In the data rows, the value 128 means zero.
Some points, one per row:
np.array([91, 163, 169, 172, 89, 119, 136, 163, 89, 163, 91, 193, 164, 90, 91, 161, 93])
np.array([162, 145, 92, 133, 151, 164, 124, 140, 129, 91, 94, 149, 108, 123, 91, 91, 181])
np.array([126, 139, 92, 92, 154, 154, 91, 95, 142, 101, 152, 164, 91, 157, 95, 128, 153])
np.array([91, 123, 188, 160, 143, 182, 116, 121, 165, 187, 91, 192, 143, 90, 162, 169, 140])
np.array([147, 125, 128, 131, 153, 153, 96, 104, 100, 122, 103, 202, 101, 164, 92, 91, 199])
np.array([162, 150, 184, 154, 89, 92, 150, 152, 99, 128, 167, 104, 103, 163, 131, 175, 94])
np.array([153, 89, 119, 92, 143, 106, 101, 90, 156, 134, 115, 111, 179, 93, 131, 109, 133])
np.array([167, 110, 92, 138, 89, 187, 109, 124, 134, 181, 94, 196, 145, 90, 91, 110, 175])
np.array([91, 152, 156, 158, 143, 92, 153, 161, 130, 165, 91, 143, 151, 90, 91, 133, 178])
np.array([144, 156, 92, 92, 154, 172, 124, 126, 167, 91, 151, 110, 91, 161, 91, 108, 122])
np.array([120, 89, 129, 117, 159, 98, 149, 99, 134, 147, 155, 95, 103, 90, 145, 91, 116])
np.array([168, 155, 130, 112, 111, 172, 166, 165, 136, 105, 109, 97, 91, 166, 149, 154, 93])
np.array([175, 105, 122, 92, 89, 136, 91, 118, 98, 91, 177, 190, 91, 169, 102, 92, 93])
np.array([91, 127, 92, 95, 131, 92, 91, 90, 113, 105, 168, 93, 163, 157, 165, 161, 168])
np.array([91, 119, 92, 98, 146, 92, 91, 90, 111, 98, 157, 93, 158, 144, 150, 156, 150])
np.array([215, 157, 116, 100, 89, 164, 163, 121, 145, 138, 91, 120, 91, 163, 117, 158, 93])
np.array([91, 115, 135, 92, 157, 92, 91, 90, 160, 124, 162, 121, 166, 116, 152, 108, 98])
np.array([163, 126, 179, 204, 111, 93, 190, 175, 89, 107, 129, 93, 91, 90, 91, 151, 113])
np.array([129, 89, 92, 135, 161, 106, 91, 90, 162, 126, 163, 94, 155, 123, 115, 135, 196])
np.array([100, 157, 96, 166, 89, 92, 167, 171, 156, 180, 91, 148, 134, 148, 182, 154, 106])
np.array([141, 148, 92, 135, 154, 175, 122, 156, 130, 91, 91, 141, 101, 122, 91, 91, 182])
np.array([156, 89, 120, 92, 144, 118, 107, 90, 138, 147, 126, 118, 167, 90, 130, 98, 134])
np.array([160, 89, 92, 92, 157, 134, 145, 111, 175, 91, 116, 93, 159, 90, 125, 91, 164])
np.array([146, 89, 178, 160, 114, 156, 168, 140, 127, 144, 161, 187, 174, 90, 105, 165, 139])
np.array([91, 157, 156, 164, 89, 109, 137, 158, 89, 167, 91, 188, 170, 90, 91, 147, 93])
np.array([156, 161, 184, 115, 129, 179, 153, 145, 89, 161, 97, 93, 156, 122, 166, 123, 153])
np.array([131, 89, 125, 110, 155, 104, 147, 95, 146, 145, 157, 93, 116, 91, 148, 91, 113])
np.array([153, 89, 132, 92, 157, 98, 101, 90, 142, 149, 113, 110, 162, 94, 129, 100, 131])
np.array([95, 138, 97, 92, 89, 126, 91, 128, 89, 91, 91, 160, 106, 173, 158, 173, 97])
Then 12 other points, each followed by its number:
np.array([95, 89, 92, 160, 157, 92, 138, 92, 159, 127, 194, 93, 107, 121, 134, 122, 176]) 0
np.array([146, 160, 92, 92, 166, 180, 118, 138, 159, 91, 137, 98, 91, 164, 95, 120, 111]) 1
np.array([99, 129, 92, 125, 106, 92, 100, 90, 110, 123, 164, 93, 122, 137, 141, 124, 140]) 2
np.array([91, 145, 177, 203, 89, 93, 163, 184, 89, 172, 105, 161, 111, 96, 91, 129, 93]) 3
np.array([91, 98, 148, 102, 161, 92, 99, 91, 140, 132, 202, 103, 106, 107, 183, 91, 93]) 4
np.array([164, 148, 129, 115, 112, 164, 179, 156, 141, 107, 115, 100, 91, 183, 147, 165, 93]) 5
np.array([149, 89, 122, 92, 147, 113, 109, 90, 148, 154, 127, 106, 158, 98, 122, 101, 118]) 6
np.array([91, 99, 140, 92, 160, 92, 91, 90, 154, 121, 160, 123, 166, 112, 158, 107, 109]) 7
np.array([91, 98, 130, 92, 162, 92, 91, 90, 151, 115, 156, 133, 154, 132, 151, 112, 107]) 8
np.array([173, 167, 118, 166, 89, 110, 174, 165, 135, 195, 151, 93, 105, 139, 143, 181, 93]) 9
np.array([131, 89, 128, 92, 145, 109, 96, 90, 155, 136, 120, 121, 174, 90, 116, 102, 116]) 10
np.array([119, 89, 92, 155, 89, 119, 119, 146, 89, 91, 170, 164, 91, 175, 127, 91, 120]) 11
Which of these numbered points is nearest to each point below, ignoring the direction in which the first points spread most? Its number follows each.
np.array([91, 91, 148, 109, 160, 92, 104, 91, 128, 137, 197, 96, 113, 114, 175, 91, 93]) > 4
np.array([131, 89, 92, 134, 167, 108, 92, 90, 153, 134, 159, 93, 167, 139, 121, 139, 185]) > 0
np.array([154, 90, 92, 98, 90, 126, 91, 119, 89, 91, 125, 179, 91, 176, 102, 91, 132]) > 11
np.array([91, 156, 171, 170, 89, 106, 129, 158, 89, 167, 91, 181, 164, 90, 91, 161, 93]) > 10
np.array([102, 130, 156, 191, 135, 132, 206, 183, 153, 203, 115, 153, 91, 90, 192, 129, 93]) > 4
np.array([129, 157, 186, 164, 126, 171, 180, 168, 89, 100, 91, 93, 154, 167, 171, 164, 117]) > 5
np.array([136, 89, 131, 92, 154, 121, 105, 90, 142, 145, 124, 120, 166, 99, 117, 112, 124]) > 10
np.array([218, 121, 168, 181, 89, 141, 176, 120, 89, 187, 102, 115, 130, 137, 91, 102, 168]) > 6
np.array([91, 109, 140, 92, 151, 92, 91, 90, 154, 116, 154, 129, 159, 121, 159, 110, 98]) > 7
np.array([91, 136, 193, 177, 159, 179, 208, 173, 109, 147, 107, 93, 91, 90, 91, 91, 125]) > 3
np.array([129, 153, 188, 149, 89, 97, 133, 160, 89, 142, 91, 114, 110, 90, 91, 134, 93]) > 3
np.array([138, 91, 92, 102, 89, 128, 91, 122, 89, 91, 129, 178, 91, 170, 105, 91, 139]) > 11
np.array([91, 164, 178, 169, 89, 102, 127, 161, 89, 171, 91, 187, 165, 108, 91, 141, 93]) > 10
np.array([91, 161, 171, 165, 89, 106, 133, 156, 89, 161, 91, 192, 162, 90, 91, 162, 93]) > 10
np.array([138, 130, 114, 138, 140, 151, 91, 106, 107, 121, 103, 191, 105, 153, 94, 91, 212]) > 11
np.array([130, 89, 131, 113, 159, 92, 149, 94, 137, 145, 158, 93, 100, 100, 127, 91, 110]) > 3
np.array([129, 154, 172, 152, 89, 92, 130, 163, 89, 151, 91, 112, 119, 90, 91, 140, 93]) > 3
np.array([154, 128, 153, 92, 121, 92, 91, 90, 156, 114, 99, 181, 126, 126, 164, 181, 93]) > 8
